Each row is where one point has got to under a steady rotation. How many steps took it there?
The counts run from 0 to 587.
[ 14,   6,  -4, -15, -15,   5,   1,   1,   2,  -2,   0, -27,  11,  -4, -10,
  -3, -16,  21,   2,  -1,  -4,  -4,  18, -10,  12,  -9,   4, -12,  -7,  -1,
 -17, -26,  22,   5,  -1,  -9,  -4, -10,  -4,  -6, -15,   8,   1,   8,   5,
  10, -18,  16,  10,   7,  10,  11, -14,  -8,  21,   8,  19,   4,  21, -12,
 -14,   2,  15,   3,  -5, -12,  -9,  -4, -30,  29,  -4]  272
[  6,  15,  13,  -3,   6,  11,  12,  29,  -3,  11, -18, -11,  21, -14,   0,
   3, -22,  -4,   6,  -1,  -1,  22,  10, -23,  24,  -3,   3,  -8,   2, -20,
 -17, -12,   8,   0,  -4,   6,   5, -14,  14,  -5,  -4,  10,   1,  -5, -11,
  10,  -9,   6,   3, -18, -10,  23, -20, -10,   7,   2,  20,   0,  13,   1,
 -15,   7,  10, -11,  21,   6, -22,   9,  -1,  14,  -7]  349
[ 15,   7,  10,  24,   2,  15,   3,  19,  12,   7, -17, -12,   0, -12,   2,
 -13, -18,  -4,  -3,   3, -11,  17,  -4, -27,  16,  -5,  -4, -11,  10,  -8,
 -18,  -8,  12,   4, -15,  -4,   9,  -1,   4, -19,  -1,   0,   4,   2, -10,
  18, -17,  24, -15,   3,   1,  11, -15, -10,   1,   5,  20,  -3,  11, -19,
 -21,   7, -15,  -5,  15,   1, -22,   6,  -7,  12,   9]  261
[ 12,  -9, -10, -21, -18,  12,  -1,   2,   1,   5,   8, -24,  -7,  -9,  -1,
  -7, -15,  18,  14,   6,  -5,  18,  24,  -7,   5, -22,  15,   4, -20,   2,
 -16, -13,  22,   1,   4,   8,  15, -14, -16,  -8,  -5,  -3, -21,   3, -10,
   8,   3,   2,  17,  -3,   2,  12,  16,  -1,  -7,   0,  14,   2,  22,   4,
   5,   1,  19,   7,  19,   1,  -2, -11, -26,   8,  -4]  542
[ 12,   6, -15, -22,  -3,   2,  11,  12,   6,  -7,  10, -36,   8,  -8, -17,
   4,  -4,   4,  -3,  11, -11,  20,  10, -22,  13, -23,  14,  -2,  -5,   3,
 -10,  -3,   8, -27,  -1,  -3,  14, -22,   2,  11,  -7,   1,  -9,   8, -21,
  16, -10,   5,  11,   4,  -9,   2,  -6,  -8,  10,   1,   1,  -9,  26,  -4,
 -20,  -4,  -7,   4,  15,   2,   8,   0, -19,   7,   8]  351
[ 13,  14,  -2,   2,  -3,   8,   7,  15,   2,   7,  -2, -20,  19, -14,  -2,
  -9, -13,  -6,   1,  13,  -8,   1,  10, -26,  26,  -7,   3, -16,  11,  -2,
 -14, -13,  21,   3,   2,  -5,   0,  -4,  11,  -6,  -5,  -8,   7,   9, -11,
  12, -17,  20, -10,  -1,  -1,   9, -20, -11,  21,   2,   9,   3,  17, -11,
 -25,  23,  -4,   1,  17,  -8, -14,  10,  -5,  25,   2]  105
[-13, -12,  -5,   6,  -4,   7,   9,  13,  13,  21,  -3, -16,  -4, -24,   5,
 -21,  -7,  -5,  -2,  14, -13,  33,  -1, -20,  14,   0, -11, -12,   6,  -9,
 -20,  -1,  19,  12,   2,   8,   4,   2,   6, -18,  -5,  -4, -11,   8, -23,
  15,   3,  16, -19, -13,  10,   7,  -6, -10,  -3,  -2,   5, -13,   6, -12,
 -12,  19,  -5,  -9,  22,   1, -24,  -4,  -3,  11,  -5]  383
[  7,  18,   9,  -2,  -3,  10,   4,  12,  10,   7,  -6, -12,  18, -16,  -4,
   1, -16,  12,   3,   0,  -3,  12,   6, -15,  14,   3, -11, -15,  -1, -14,
 -20, -26,  22,   6,  -8,   0,  -3,  -8,   3, -12, -15,  11,   3,  -1,   5,
   3, -15,  13,   2,  -3,   5,  21, -23,  -8,  14,   3,  27,  -2,  13,  -3,
 -16,   4,  11,  -8,   5, -12, -31,   7, -10,  15, -16]  510
[ -3,  -4,  -4, -23,  -6,   0,   6,  14,  -2,  -8, -11, -34,   7,  10,  -5,
   3, -17,  29, -17,  -2, -12,  22,  19, -13,  11,  -5,  -3, -15,  -4,  -5,
 -13, -10,  13,   8,  -3,  -9,  -6, -10,  17,  -7,  -4,  20, -12,   5,  -6,
  21,  -7,   8,   0, -10,  20,  14,  -9,  -9,   1,   2,   6,  -8,  12, -20,
   5, -12,  21,  -8,   3,   3,  -9, -11, -12,  20,  -7]  447
[ 18,  11,   8,   2,  -2,  14,   2,  24,   3,  -9, -14, -18,  11,   2,   4,
   0, -25,  24, -11,   0,  -9,   9,   9, -18,  15,  -2,  -5, -18,   2,  -2,
 -21, -12,  21,  17,  -7,  -4,  -3,   1,  13, -15,   1,   5,  -2,   4,   3,
  17, -15,  17,  -8,  -1,  17,  16, -15, -10,   5,   6,  18,   2,  12, -24,
  -3,  -2,  17,  -5,   8,   2, -32,   1,  -2,  15,   1]  354
[  3, -12, -14, -21, -15,  -1,  -1,  -3,   1,   6,  -1, -17,  -5,  -7, -12,
 -14,  -2,  -2,  12,   7, -11,  10,  24, -17,   7, -19,  18,  -1, -14,  -4,
  -3,  -6,   9,  -8,  -2,  -2,  24, -18, -12, -10, -11,   1, -23,  17, -29,
   9,  -1,   4,   5,   2,  -5,  10,  12,  -5,   4,  -2,   4,  -2,  23,   1,
  -8,   5,   7,  10,  23,   5,  20, -15, -22,  27,   4]  473
[ 27,  15,   5,  -9, -12,  12,  -6,   5,  15,  -6,  -2, -15,  -2,  -8, -10,
   0, -15,  21,  12,  -5,  -1,   8,  10, -11,   0, -14,  10,  -3, -15,  -5,
 -15, -23,  11,  -2, -15,  -1,  18, -11, -18, -15, -16,   7,  -8,   1,   6,
   6, -15,  11,  16,  13,  -5,  19,  -5,  -3,  -2,   3,  32,   4,  20,  -2,
 -10, -13,   7,  10,   5,  -7, -13,  -1, -26,  10,   3]  502
[ 15,   2,   6,   3,  -7,   3,  -1,  17,  11,   4, -16,  -5, -10,  -4, -14,
 -13, -13, -15,  10,  -7,  -6,  15,   3, -22,   2, -20,   9,   0,  -5, -13,
  -7,  -4, -14,  -4, -19,  -3,  29, -17, -12, -20, -11,   7, -16,   5, -20,
  16,  -9,  16,  -2,   6, -22,  16,  -2,  -3,  -9,  11,  26,  -5,  18,  -9,
 -22,  -3,  -9,  11,  17,   7,  -3,  -1, -13,  19,  13]  86
[  0, -11, -11, -17, -26,   3,  -5, -13,   9,   9,   6, -20,  -5, -14,  -6,
 -18,  -5,  17,  11,   3, -10,   8,  20,  -7,   2,  -9,   0,  -7, -14,  -2,
 -12, -18,  26,   8,   1,  -2,   9,  -9, -21, -21, -19,   7, -14,  12,  -7,
   4,  -3,  12,   5,   4,  13,  10,   3,  -4,   5,   1,  17,   0,  17,  -1,
  -6,   3,  14,   1,   4, -15,  -2, -16, -34,  26, -10]  549
[  2,  10,  -2, -12,   2,  -6,  10,  30,   3,  -4,  -7, -19,  16,  -6,  -5,
   1, -20,   5, -13,   0,  -9,  17,  -2, -22,  13,  -6, -12, -18,  10,  -7,
 -17,  -9,   1,   7,   1,  -6,  -2,  -7,  21,  -5,  -6,   7,  -5,   1, -12,
  20,  -9,  13, -11,  -7,  -2,  16, -24, -12,   4,  11,  13, -13,  12, -17,
 -13,   7,  11,  -4,   7,   1, -32,  10,   8,  20,  -3]  193
[ -8,  -3, -15, -17,  -2,  -5,   7,  17,   7,   5,  -1, -12,   7, -19,   0,
  -5,  -2, -11,   1,  14, -16,  25,  11, -26,  15,  -8,   2, -11,   4,  -6,
  -7,   3,   5,   3,   9,   8,  18,  -5,  13,  -7,  -2,  -5, -18,  15, -40,
   9,   4,   0, -17, -12,  -2,  12,   2, -13,  -5, -12,  -2, -13,  14,  -7,
 -13,  17,   9,  -2,  33,   6, -13,   0,  12,  13,  -4]  390
[-10, -13,  -7, -12,  -1,   8,  10,   7,  -1,   9, -12, -27,   7,  -3,   0,
  -6,  -7,   6,  -3,  13, -14,  33,  28, -20,  22,  -8,  10,  -7, -10,  -7,
 -11,  -4,  22,   1,   2,   4,   8, -11,  10,  -3,   4,   5, -13,   8, -27,
  15,   5,   0,   1, -18,  13,  10,   6,  -8,  -1, -10,  -8,  -4,  16,  -6,
   4,   3,   9, -14,  28,  11,   6, -15, -10,  13,  -7]  297
[  6,  -8, -12, -22,  -3,  -8,   7,  26,  -4,  -2,   1, -27,  -3,   3, -14,
  -5, -19,  -1, -12,  -3,  -5,  25,   1, -15,   4, -27,   8,  -2,  -2,  -1,
 -16,   3, -12,  -3,   0,  -6,  12, -18,   7,   1,  -3,   5, -19,   5, -20,
  30,  -3,   9,  -1,  -4, -12,   6,  -1,  -7,  -6,  19,   4, -15,  24, -19,
 -11,  -3,   1,   9,   8,  17,  -5,  -1, -11,  16,  12]  39
[  8,   0,   0, -16,  -3,   6,   7,  20,   1,  15,   5, -27,   6, -14, -12,
  -2, -14,  -8,  10,   0,   3,  30,   3, -17,  10, -24,  14,   6,  -4, -12,
 -18,  -8,   0, -17,   0,   3,  12, -27,  -8,   4,  -7,   6,  -8,  -7, -11,
  16,  -4,   9,  16,  -8, -18,  12,  -6,  -4,   5,  16,  14,  -8,  25,   4,
 -19,   2,  -6,   0,  12,   9,  -1,   8, -27,  11,   1]  357
[ 12,  14,  -7, -31,  -6,  -2,   6,   7,  10,  -5,   3, -28,   8,  -7, -23,
  11,  -3,   7,   2,   0,  -9,  20,  15, -14,   3, -17,  12,  -1, -11,  -9,
 -10, -11,   2, -22,  -8,  -6,  15, -26,  -5,   6, -19,  11, -12,   4, -12,
  10,  -9,   6,  18,   6,  -7,  11, -13,  -6,   8,   3,  14,  -8,  23,   6,
 -16, -14,   2,   1,   8,  -3,   6,  -1, -24,   8,   0]  426
[  8,  14,   7, -12,   3,  13,   9,  11,   9,  -1, -17, -21,  10,  -8,  -7,
  10,  -4,   5,   3,   6, -10,  34,  24, -26,  17,  -7,  15,  -1, -13, -15,
  -7,  -9,  12, -19, -13,   1,  19, -21,   2,   0,  -9,  15,  -8,   1, -20,
   5,  -5,   2,  14,  -4,  -2,  17,  -5,  -5,   0, -14,  12,   1,  19,   9,
  -7, -16,   1, -14,  26,   4,   7,  -3,  -9,  -3,  -6]  419
[-10, -12, -16, -25,  -6,   0,   8,   4,  11,  10,  10, -25,  -4, -20,  -8,
  -7,   1,  -2,   6,  11, -16,  38,  11, -15,   3, -16,   7,   0, -10,  -5,
 -11,   0,   7, -15,   3,   8,  20, -18,  -6,   1, -12,   3, -23,  10, -31,
   8,   8,  -1,   6,  -7,   0,   9,  10,  -4,  -6,  -5,   1, -17,  16,   7,
  -6,   0,   3,  -6,  22,   3,   6,  -8, -16,  -1,  -6]  466
[ 14,   3,  -8, -15,  -4,  17,   7,  19,   5, -11,   4, -32,   0,  -7,   7,
   5, -20,  26,  -8,   9, -10,  31,  19, -17,  11, -15,   9,  -7, -11,  11,
 -23,  -4,  25,   3,   3,   7,   2,  -2,   8,   4,   7,  -4, -16,   0,  -7,
  18,   2,   1,   8,  -7,  12,  12,   6,  -4,  -7,  -6,   3,  -4,  18, -11,
  10,  -6,  19,  -3,  19,   7, -19,  -6,  -1, -10,   1]  529
[ -4, -13,   0,   1,  -9,  -1,   4,  16,  -2,  23,  -3, -20,  -2, -11,  -5,
 -23, -21,  -5,   1,  -5,   0,  20,  -5,  -9,   9, -14,  -8,  -4,   6, -16,
 -21, -11,   4,  13,   1,  -2,   0, -12,  -6, -18,  -8,   6,  -8,   0,  -5,
  20,  -5,  21,  -8,  -9,  -3,  11, -13,  -4,   3,  26,  21, -11,  12, -14,
 -19,  15,   0,   0,   2,   1, -20,   2, -24,  33,  -2]  532
[ 14,   5,  -7, -19,  -4,  15,   5,  19,   3,  -8,   3, -29,  10, -11,   8,
   7, -23,  23,  -2,  15, -10,  24,  19, -16,  17, -11,   6,  -8,  -6,   9,
 -25,  -9,  29,   3,   7,  10,   4,  -2,  13,   1,   9,  -3, -13,   6, -10,
  15,   0,   1,   5,  -7,  15,  14,   4,  -7,  -4,  -7,   3,   1,  17,  -7,
   6,   0,  22,  -4,  25,   6, -25,  -1,   4,  -7,  -1]  367
[ -7,  -7,  -7, -23,  -9,   0,   6,   4,  -3,  -2, -13, -27,   7,   4,  -3,
  -3, -16,  26, -11,  -2, -12,  14,  23,  -9,  12,  -4,  -5, -17,  -9,  -6,
 -15, -17,  19,  17,   0,  -7,  -4,  -8,  11, -13,  -8,  16, -14,   6,  -5,
  14,  -4,   9,  -2,  -6,  23,  16, -10,  -8,   3,   2,   6,  -4,  11, -17,
   5,  -8,  28,  -7,   5,  -1,  -7, -17, -16,  27, -13]  48
[  7,  12,   7,  -8,   7,  18,  10,  11,   9,  -1, -16, -29,  14,  -8,  -7,
   8,  -5,  10,  -2,   7, -12,  35,  22, -27,  21,  -5,  12,  -7, -10,  -9,
 -11,  -8,  22, -20, -11,   1,  11, -19,   6,   4,  -3,  11,  -3,  -2, -14,
   9,  -9,   4,  17,  -9,   8,  15,  -9,  -9,   4, -13,   8,   2,  17,   1,
  -5, -13,   1, -21,  24,   4,   5,  -4, -10,  -3,  -4]  20
[ -2,   7,  -3,   1,   7,   5,  12,  20,  11,   7,  -4, -27,  15, -19,  -7,
  -3,  -4,  -7, -10,  10, -19,  30,   0, -28,  22,  -1,  -5, -13,  11,  -8,
 -16,  -4,  14, -11,  -3,  -4,   0,  -8,  19,   0,  -6,   3,   3,   4, -21,
  17, -13,  16, -11,  -8,   4,   7, -20, -14,  15,   2,   3, -13,  11, -12,
 -24,  10, -11, -12,  17,  -1, -14,   9,  -3,   8,   1]  106
